128 stands for zero in the data rows.
Here is a table of points, one per row:
[144 180 124  66  90  96 134 124 197 180 110 190 167 110 125 104 133  90
  65 123  94 184  97 180 151 138  66  84 130 125 151 123 120 108 108 152]
[134 123 119 121 134 121 177 150 116 223 109 161  86 129 138 111 126 135
  96 177  75 123  72  98 133  70  98 157  78 131 128  79 154 120 132 106]
[103 146 112 155 131 138 122 141 141 176 101 116  98  96 139 176 106 125
 123  91 121 136 130 128 131 123  99 103 119 131 112 152 133 167 125 136]
[106 139 132  76 149 162 110 151 135 171 125 156 106 109 127 143 175 131
 111 114 144 106 126 133  85  94 100 140  99 143 110 158 161 126 145 134]
[ 92 123  99 120  92 159 140 130 159 123 103 141 113  97  88 185 122 119
 110 134  97 118  88 135 144 107 122 121 137  86 171 147 108 168 154 131]
[148 109 130 115 105 149 147 135 188 145 151 168 113  64 110 143 132 112
 113 108 113 112 156 123  95 131 114 159 124 119 140 139 112 117 178 141]
[112  87 115 116 139 105 122 142 164 112 112 169 144 113 137 158 178 104
  77 112 111 123 104 116  90 121  97 106 149 111 107 123 136 140  80 131]
[ 99 124 151 111 137 141 142 132 151 154 118 166 118 120 109 141 108 120
 135 105 197 130 121 163 118 135 130 140 135 124 141 147 130 154 122 138]
[108 118 123  90 169 138 106 145 169 158 124 146 136 132 145 135  96 135
 154 105 109 137 103 171 167 120  99  86 121 126 130 158 105 158 109 110]
[103 127 141 167 130 186 118 136 136 154 103 139 120 126 169 140 143 115
 108 123 113 141 110 140  87 136 143 119 175 142 143 151 111 168 153 133]
[109 133 138 126  96  94 113 165 128 136  93 169 125 113 161 176 129 103
 152 108 135 186  84 130 197 126 133 133 113  98 129 154 161 176 132 135]
[140 132 120 138 112 134 142 125 192 146  87 118 124 104 130 156 130 143
 115 153 161 177 122 112 128  91 103 136 129 112 184 142 119 127 131 121]
[161 114 158 119 153 101 123 125 156 115 101 100  53 125 150 154 127 112
 114 110  96 148  86 113 141 141 129 119 117 128 165 168 148 121 139 155]
[123 133 152 123 144  85  88 157 176 144 133 118 127  92  94 137 129 130
 101 122 104 105 147  77 117 157 140 124 102 120 148 140 124 179 151 122]
[134 153 172  94 111 121 175 136 131  89 104  93 101  77 128 145 103 108
 128 125 120 108 117 158 116 145  95 112 118 122 146 116 135 155 103  96]
[125 152 132 102 122 149 102 101 165 133 109 154 109 146 148 167 139 136
 148 106 103  99  91 115 157 132  98 155 125 101 153  88 139 171 120 163]
[101 167 116  98 148 124 114 143 151 143  99 144 141  85 106 148  73 143
 123 140 131 100 128  89 126  88 128 104 136 132 150 133  92 165 134 148]
[140  98 149 110 119 145 151 113 177 132 133 149 161 163 175 179  92 129
 131 135 136 116 132  86 150 144 117 151  97 162 133 142 121 159 129 128]
[131 112  81 155 148 115 137 100 152 123 113 125 127 115 119 146 134 162
 150 106 121 155  99 132 103  96  73  99 151 136 113 123 139 142 126 121]
[100 158 119 103 146 111 146 112 149 158 112 112 119 108 143 110 144 160
 142 121 165 135 103 148 140 137 136 174 163 141 148 152 140 111 121 109]
[135 165 117 109 133  91 111 149  96 112 150 140 120 148 131 132 130 119
 107 141 130 133 137 114 140  99  88 163 169 156 173 159  88 161 104 135]
[147 100 113  81 125 151 166 183 146 168 113 165  85 127 120 127 118 155
 108 139 129 118 163 144 124 123 127  83 140  63 147 165 110 130 130 176]
[152  91 132 134  96 135 118 125 165 145 110 141 141 119 154 144  77 115
 150 116 144 149 115 151 134 101  75 125 140 165 164 133 151 127 170 175]
[106 118 151 147  91 117 165 131 126 104 177 136 119 108 170 118 135  83
 132 141 125 119 120 103 136  84 141  86 159 127 157 103 110 135 145 146]
[118 149 100 107 120 156 173 127 139 115 104 151 111 114 156 138 136 128
 169  81 143 168 127 119 127 128 143 123 119 107 181 132 106 168 100 113]
[ 97 116  89  98 137 133 184 189 134 154 149 156 103 116 159 174 118 151
 113 162 143 139 142 133 134 149 101 102 156 133  94 127 166 147 127 140]
[157 106 160  76 132  93 110  83  84 172 157 104 127 117 146 132 104 135
 119 146 114 101 127 122 134 146 117 107 143 100 114 154  97 151 126 125]
[ 98 115 117 118 100 103 118 132 136 165  99 144 103 129  83 117  95 116
 153 113 148  95  92 151 106 127 108 136 119 115 111 134 111 105 135 107]
[141 140 132 159 128 119 172 151 136 145  72 146 145 110 141 133 146 152
 129  92 153 111 124 140 148 110 134 132 122 127 116 149 107 113 138 131]
[129 132 120 126 104 128 110 161 152 154 157 151 175 128 123 145 141  75
 168 113 133 133 118  98 172  94 125  92 110 134 181 109 105 119  94 119]
[186 150 127 124 129 132 135  98 182 152 160 135  91 123 106 147 147 148
 155  97 122 131 118 124 125 100  83 131 172  74 131 165 135 188 105 106]
[148 124 115 118 126  72 159 114 109 136 124 152 124 120  85  93 119 127
 118  77 121 135  94 123 135 137 123 146  90 113 155 158 169 186 164 164]
[103 131 132 125 126 113 124 139 155 134 103 124 137 146 107 163 111 118
  86 116 141 130  98 123 122 103 112 138 104 109 116  87 137 131 114 107]
[114 152 124 122 104 123 154 118 138 142 161 169 117  88 113 151 133 103
 145  83 146  50  93 157 125 122 128 121 151 125 126 128 151 148 129 155]
[143 137 132  64 118 101 125 130 170 154 132 106  82 144 110 110 156 117
 157 118 141 127 119 157 120 141 128 118 171 134 129 125 167 180 159  92]
[137 115 133 154 143 139 154 131 101 146  79 111 157 115  85 125 127  98
 130 121 127 125 136 125 103  90 128  77 150 155 179 151 126 137 115 141]
[148  95 109 128 119  96 122 116 143 159 122 129 113 105 154 159 134 118
 155 132 156 115 144 127 123 144 113 149 118  89 167 106 116  93 102 130]
[166 127 154 108 113 129 145 173 158 132 115 152 125  96 135 145 152 147
 103 114 125 127  74 117 123 132 138 155 129 140 118 142 110 142  78 156]
[159 102 111  89 130 150 141 136 128 116 111 161 131 133 130 138 161 133
 159 114 108 116 104 163 111 116 146 124 128 119 160 140 106 148 146 140]
[138 103 161 112 132 128 150 129 128 145 136 161 116 149  93 186 149 127
  87  98 150 159 121 116 121  91 130  91 141 120 128 130 127 116 144 116]
[147 123  99 122  87  78 145 134 182 158 111 128 130 107 191  91 114  82
 134 105 122 101 139 103 147  98 117 122 170 115 120 142 131 146 142 132]
[149 160 156 139 133 124 142 144 165 103 126 127 169 150 131 141 132 124
 147 110 104  92 137  94 130  93 133 104 128 111  94 158 165 122 158  71]
[130 138 110 138 142 110 125 148 117 133 108 135 120 151 121 158 144 114
 117 105 133 129 127 123 134 178 134 106 109  83 114 145 125 130 135 126]
[136 129 121  80 112 152 124 138 114 122 110 127 133 127 100  84 144 106
 107 115 121 128 128  93 119 120 109 139 136  84 167 144 158 133  98 104]
[138 131 136 113 146 137 120 142 148 113 142 195 122 149 152 143 145 128
  86  78 153 105 102 116 131 114 127 117 148 127 149 131 125 135 162 124]
[ 93 132 122 103 148 101 142 108 147 145 106 143 125 106 132 156 116 117
 116  80 142 111 173 101 128  94 130  89 100  71 149 171 131 111 115 140]
[110 133 144 138 112 115 103 110 155 129 154 163  62 139  89 162 143 138
 171 133 135 164 141 111 185 117 116 140 165 130 129 158 126  93  93 149]
[ 82 161 139  96 135 164 115 148 170 158  96  99  93 143 104 145 131 127
 114 115 126 116 125 108 157 129 108 115 125 152 157 133 135 136 130 115]
[163 118 131 103  98 105  99 124 111 141  98 167 143 112 151 171 135 135
 147  98  80 114 188 142 153 107 116 130  82 110 134 102 114 170 118 118]
[106 166  96 109 146 113 131 151 138 140 121 124 151 121 122 162 142 138
 139 132  85 161 139 115 109 128 122 143 119 130 183 138 133 138 160 145]
[124 200 140 106 117 112 125  84 128 125 125 148 117 121 159 173 105 117
 120 125 112 106 112 142  99  96 120 130 143 117 128 129 150 117 116 121]
[128 151  96 139  82 125 113 125 140  66  98 156 112 124 139 140 111 148
 139 159 133 145 115 122  93 125 116 106 110  96 104 168  97  96 143 109]
[ 88 115 137  60 142 133 141  90 134 134  92 182 137 124 132 116 127 104
 137 137 125 118 141 115 151 111 114  90 111 157 139 157 130 181 129 101]
[141 153 111 109 146  83 162 132 164  90 129 131 101 136 141 126 104 142
  88 100 122 115 131 144 185  82 101  95 136 149 126 130 111 144 119 150]
[184 156 135  68 109 140 167 199 119 147 103 162 120  86 121 165  95 142
 121  86 144 158 150  97 128 117 137 113 181 111 132 106 177 146  99 114]
[135 154 181  95  67 139 166  98 152 151 100 130 102 148 103 167 126 104
  99 157 156 123 162 137 148  84  95 135 117 114 118 152 104 180 141 123]
[133 136 132 124 140 143 145 122 145 141 100 108 105 134 168 136 152 121
 113 128 143 115  97 104 150 126 140  77 155  93 132 108 109 143  70 145]
[158 147 114 129 109 170 136 136 107 135 164 133 159 102 106 134 113 150
 118 140 155 100  98 115 172 188  88 122 124 135 140 156 141 131 142 104]
[ 73 107 135  83 128  92 157 148 166 132 111 111 148  90  86 181 129 120
 133 130 119 131  97 129 149 134 127 146 158  93 139 121  96 147 149 115]
[142 170 102  98 102 139 128 131 150  91 108 111 127 179 124 138 100 119
  86 135 116 131 141 151 149 157 138 127 135 111 101 150 144 125 141 152]
[105 110 129 129 101 124 165 136 192 113 122 160 159 114 133  93 144 186
 115 134 125 106 131  81 135 134  88 104 132 128 163 145 148 157  93 107]
[101 110 159 132  81 110 160 157 176 126 134 123 134 176 116 130 112 147
 135 110 124 117 142 155 121 118 146 143 160 113 139 113 133 139  95 152]
[146 111  99 123 124 135 115 132 132 159 102 137 122  95 141 168 121 139
 108  85 119 120  96 146 170 109  80 129 198 119 135 157  98 122 149  79]
[147 146 154 141 146 107 132 131 156 156 114 166 137 152 135 130  64 168
 113 133 122 143  99 137 133 110 154 108 170  71 180 126 147 149 157 119]
[142 135 124 138 125 133  88 175 144 135 149 155  98  88 142 129  95 103
  95 135 139 161 131 145 141 112 150 106 129 110 180 124 123 137 134  66]
[107 102 109 117 167  97 126 163 158 115 114 153  92 118 106 126 101  89
 107 143 149 129 127 137 122 111 109 152 137 131 120 153 125 161 145 107]
[103 126 141  82  78 120 158 157 125 145 128 123  82 136 101 130 112 143
 149  85  63 158 120 119 132  97 135 151 126 155 119 188 100 107 118  96]
[ 94 134 146  92 127 138 109 172 151 108 122 162 126  77 147 149 125 137
 156 166 117 111  99 119 126  86 100 101 150  76 155 172 187 103 136 128]
[147 146 121  94 150 124 133 127 156 133 105 162 140 137 126 170 108 129
 105 115 113  96  92 123 150  89 157 153 167 136 177 147 121 116 142 107]
[157 135 146 105 157 131 109 185 149 145 109 111 128 132 108 145  93  89
 170 111 116 126 103 119 128 105  91  97 158 135 129 151 102 111 132 155]
[124 114 154 115 117 168 129 108 152 110 123 151 132  78 113 119  97 111
 106  98  84 139 115 110 110 122 128 149 137 109  83 131 122 133  89 145]
[132 147  92  99 122 131 145 133 137 146 121 128 155  94 119 154 115 103
 136 147 129 121  81 117 151 104 167 102 137 126 118 150 126 131 123 134]
[112 121  85 126  97 162 102 137 161 172 133 132  90 113 106 112 108 130
 135 112 107 139 144 109 161  92 173 118 122 109 123 138 158 168 170 156]
[122 100 151 107 137 122  94 158 119 101  89 126 125 112 110  98 123 176
 135  95 159 128 114 158 135 100 101 120 119 135 139 108 126 162 145 129]
[112 158 140 131 102 126 128 163 150 167 150 127 120 125 127 118 133 147
 112 109 122 134  89 130 133  98 121  94 130  78 134 126  80 182 159 113]
[130 129 139 111  96 173 114  98 133 120 130 165  81 111 126 118 104 143
 104  83 128 130 132 105 145 149 137 110 138 160 141 139 154 140 120 103]
[142 176 119  67  90 129 148 152 162 142 120 124 115  88 117 140 136 135
 133  79 155  98 116  97 133 128  98 116 120 112 142 125 123 122 152 158]
[103 161 118 151 117  93 126 124 138 148 118 177  91 123 133 113  92 122
 133 124 154 113  93 107  90  97 108 142 131 106 126 161  97 182  92 146]
Along one direction, these points spread out more than along any other. For each point below, how far along it does it lie, from 0 to 99? 50 is the average, and the first point above lies past it. One standard deviation of the points above along it is 16.
[148 164 133 140 122 121 137 191 153 139 121 157 126 110 115 144 151  99
 152 155  97  83 155 161 122 139 112 119 124 143 136 180 138 168 101 127] 45
[ 71 127 111 124 146 123 142 145 120 128 128 131 102  86 129 147 113 120
 122 107  86 135 138 149 158 125  88 163 152 100 140 104 140 159 139 128] 40
[123 151 173 122 129 142  83 139 131 136 113 119 128  81 158 105 151 166
 114 133 135 110 156 171 169  93 133 134 136  89 119 118 117 117 125 152] 52
[101 111 142 130  87 128 132 161 132 142  98 152  96 110 147 149  94 133
 124 103 110  94 108 142 126 144 135  88 145 114 191 148 186  93 114 110] 56
[136 106  89 115 157 156 120 110 115 136 102 129 143 130  99 143  99 100
 107 117 143 112 119 133 157  84  93 164 180  94 101 146 174 153 126 136] 40
[145 123 158 125 130  78 118 132 149 146 121 126 126  90  94 177 134 148
 136 135 124 156  97 142 157  83 140  81 126 130 136 159 174 151 131 154] 56
[ 93 170 171 123 103 109 148  99  99 161 103 161 159 113 122 135 128 132
 134 110 115 146 131 104 146 174  80 109 181 114 117 160 104 130 182 153] 45
[154 148 165 155 205 146 180 115 172 152  73 201  85 111  92  97 111 107
 171 148  92 139 144 138 172 148 115 130 140 105 121  83 127 111 141 110] 49
[ 81 144 122 136 139 137 144 130 170 159 171 125 148 118 116 121 129 130
 106  82 107 134 140 167 137 113 143 145 127 117 172 138 130 130 115 145] 50
[134 121 138 133 104 111 131 154 146 122  95 118 111 122 136 105 171 105
 109 110 146  96 110 107 192 102  90 150 147  87 141 177 128 133 125 130] 53
[119 126 113 103 118 118 114 109 166 148 101 145 131  87 132 127 121 110
 118 133 113 127 116  83 154 116 177 140 160 130 114 148 112 149 111 121] 55
[113 133 157 102 169 163 163 130 167 145 154 108 140 107 173 137  82 109
 133 108 128 164 111 134 123 105 105 154  97  75 125 181 157 154 119 124] 45
[139 125 117 114 103  98 114  98 159 130 105 137 139  87 135 144 152 146
 132 142 132 143 159 159 116 115 161  99 155 163 138 114 130 144 120 112] 60
[108 157 147  79 110 119 103 172 145 133 118 145 132 129 157 117 126 118
 148  94 142 173 130  74  78 129 105 131 186 133 128 101 128 133 158 145] 52
[141 143 119  84 136 162 165 144 115  91 155 129 112  95 114  91 130 114
 119 112 148 161 104 124 129 121 129 119  79 120 112 118 120 141 171 128] 28
